[[ 4.40  0.40 -0.37]
 [-1.70 -2.26 -2.29]
 [-2.98  1.84  1.97]
 [ 0.00  0.00  0.00]
 [-0.85 -1.53 -1.50]
 [-2.02  2.21  2.22]
 [-2.16  2.19  2.27]
 [ 0.28 -0.76 -0.69]
 [-2.28  1.53  1.50]
 [-1.72 -2.12 -2.16]]
|
[[-1.70 -2.26 -2.29]
 [ 0.00  0.00  0.00]
 [-2.02  2.21  2.22]
 [ 0.28 -0.76 -0.69]
 [-1.72 -2.12 -2.16]]

[[-2.49 -0.65  1.17 -0.82  1.83 -3.06 -0.28 -0.03 -1.64  0.58]
 [-1.98 -2.62  0.70 -0.92  1.81 -1.40 -0.19 -0.81  0.92  1.97]
 [-1.05 -0.59  1.23 -0.13 -0.03 -3.38 -2.25 -0.38  2.04  1.92]
 [-0.32  1.10  2.55  0.56  2.29 -2.46 -1.20 -0.38 -0.38  2.17]
 [-1.38 -0.32 -0.35  1.39 -0.50 -4.65 -0.64 -0.65 -0.80  0.81]]
|
[[-1.98 -2.62  0.70 -0.92  1.81 -1.40 -0.19 -0.81  0.92  1.97]
 [-0.32  1.10  2.55  0.56  2.29 -2.46 -1.20 -0.38 -0.38  2.17]]

[[ 2.49  1.42 -1.58  1.11]
 [ 4.04 -1.01  3.68 -2.82]]
|
[[ 4.04 -1.01  3.68 -2.82]]

[[ 0.88  0.63  1.23 -0.20  1.94  2.87 -0.09  1.75  0.01  0.58 -0.16 -1.45
   0.29  1.62  1.89  0.94]
 [-3.04 -2.79  1.79 -1.53 -2.65  2.29  0.86  1.99 -1.75  2.75  1.32  1.15
   2.04  1.91  1.36  2.76]
 [ 2.53 -0.60 -1.08 -0.32 -1.31 -4.13  2.03 -0.99  0.31 -0.97  0.07 -0.27
  -0.20 -2.10 -0.82 -1.85]]
|
[[-3.04 -2.79  1.79 -1.53 -2.65  2.29  0.86  1.99 -1.75  2.75  1.32  1.15
   2.04  1.91  1.36  2.76]]

[[-0.14 -0.37 -1.89]
 [-2.54  1.08  3.06]
 [-4.09 -1.21 -1.20]
 [-1.30 -0.03 -2.06]
 [-3.78 -2.07 -1.67]
 [-0.74  3.23  2.60]]
|
[[-2.54  1.08  3.06]
 [-1.30 -0.03 -2.06]
 [-0.74  3.23  2.60]]

[[ 0.20  1.79  1.17 -3.38 -0.78 -2.89  0.61  0.96 -0.42 -2.39]
 [ 1.20  0.43  1.69  1.17  0.06  2.05  1.25  0.23 -0.17  0.91]
 [-1.49 -0.93  1.28 -2.43 -0.18 -0.84  2.71  3.06 -1.17  0.71]
 [-0.12 -1.68 -2.97  0.00  5.36 -0.46  1.24 -0.73 -0.20 -2.61]
 [-0.83 -0.28 -1.47 -2.23  2.35 -1.90  0.54 -0.94 -0.54 -1.84]
 [-0.39  0.05  0.03 -0.24  0.39 -0.27  1.05  0.83  0.12  0.01]
 [ 0.06 -1.54 -2.06  1.65  1.66  1.22  0.05 -0.53  0.13  0.44]
 [-0.73  0.07 -0.64  0.90  1.32  0.83  1.63  1.13  1.20 -0.43]
 [-0.79 -0.04  0.52  0.46  0.11  0.80  1.64  0.86  0.46  0.56]]
|
[[ 1.20  0.43  1.69  1.17  0.06  2.05  1.25  0.23 -0.17  0.91]
 [-0.12 -1.68 -2.97  0.00  5.36 -0.46  1.24 -0.73 -0.20 -2.61]
 [-0.39  0.05  0.03 -0.24  0.39 -0.27  1.05  0.83  0.12  0.01]
 [-0.73  0.07 -0.64  0.90  1.32  0.83  1.63  1.13  1.20 -0.43]]

[[-0.28  3.47 -0.80  5.10 -0.31  1.40]
 [ 2.06  2.09  0.82  0.24 -4.59  1.36]
 [-1.20  2.06  2.12 -2.43 -3.02  0.46]
 [-2.10  4.75  0.63  3.40 -1.18  1.41]
 [-3.04  4.78  0.97  2.73 -0.69  1.16]
 [ 3.29 -0.62 -0.38  0.09 -2.66  0.61]
 [-0.12  1.24 -1.46  4.32  1.69  0.54]
 [ 0.83  4.15 -0.44  4.99 -2.41  1.94]
 [-2.79  0.98  1.02 -1.12  0.96 -0.34]]
|
[[ 2.06  2.09  0.82  0.24 -4.59  1.36]
 [-2.10  4.75  0.63  3.40 -1.18  1.41]
 [ 3.29 -0.62 -0.38  0.09 -2.66  0.61]
 [ 0.83  4.15 -0.44  4.99 -2.41  1.94]]

[[-1.09 -2.23 -3.35 -2.56 -4.24  1.75 -2.26  1.36  1.09 -1.76  1.66  0.19
   0.38  1.71]
 [ 0.16  1.51  3.36  2.07  4.31 -3.94  1.60 -3.35 -3.15  1.07 -3.93 -1.72
  -2.04 -4.06]
 [ 0.16  1.51  3.35  2.06  4.30 -3.95  1.59 -3.36 -3.16  1.06 -3.93 -1.73
  -2.05 -4.06]]
|
[[ 0.16  1.51  3.36  2.07  4.31 -3.94  1.60 -3.35 -3.15  1.07 -3.93 -1.72
  -2.04 -4.06]]
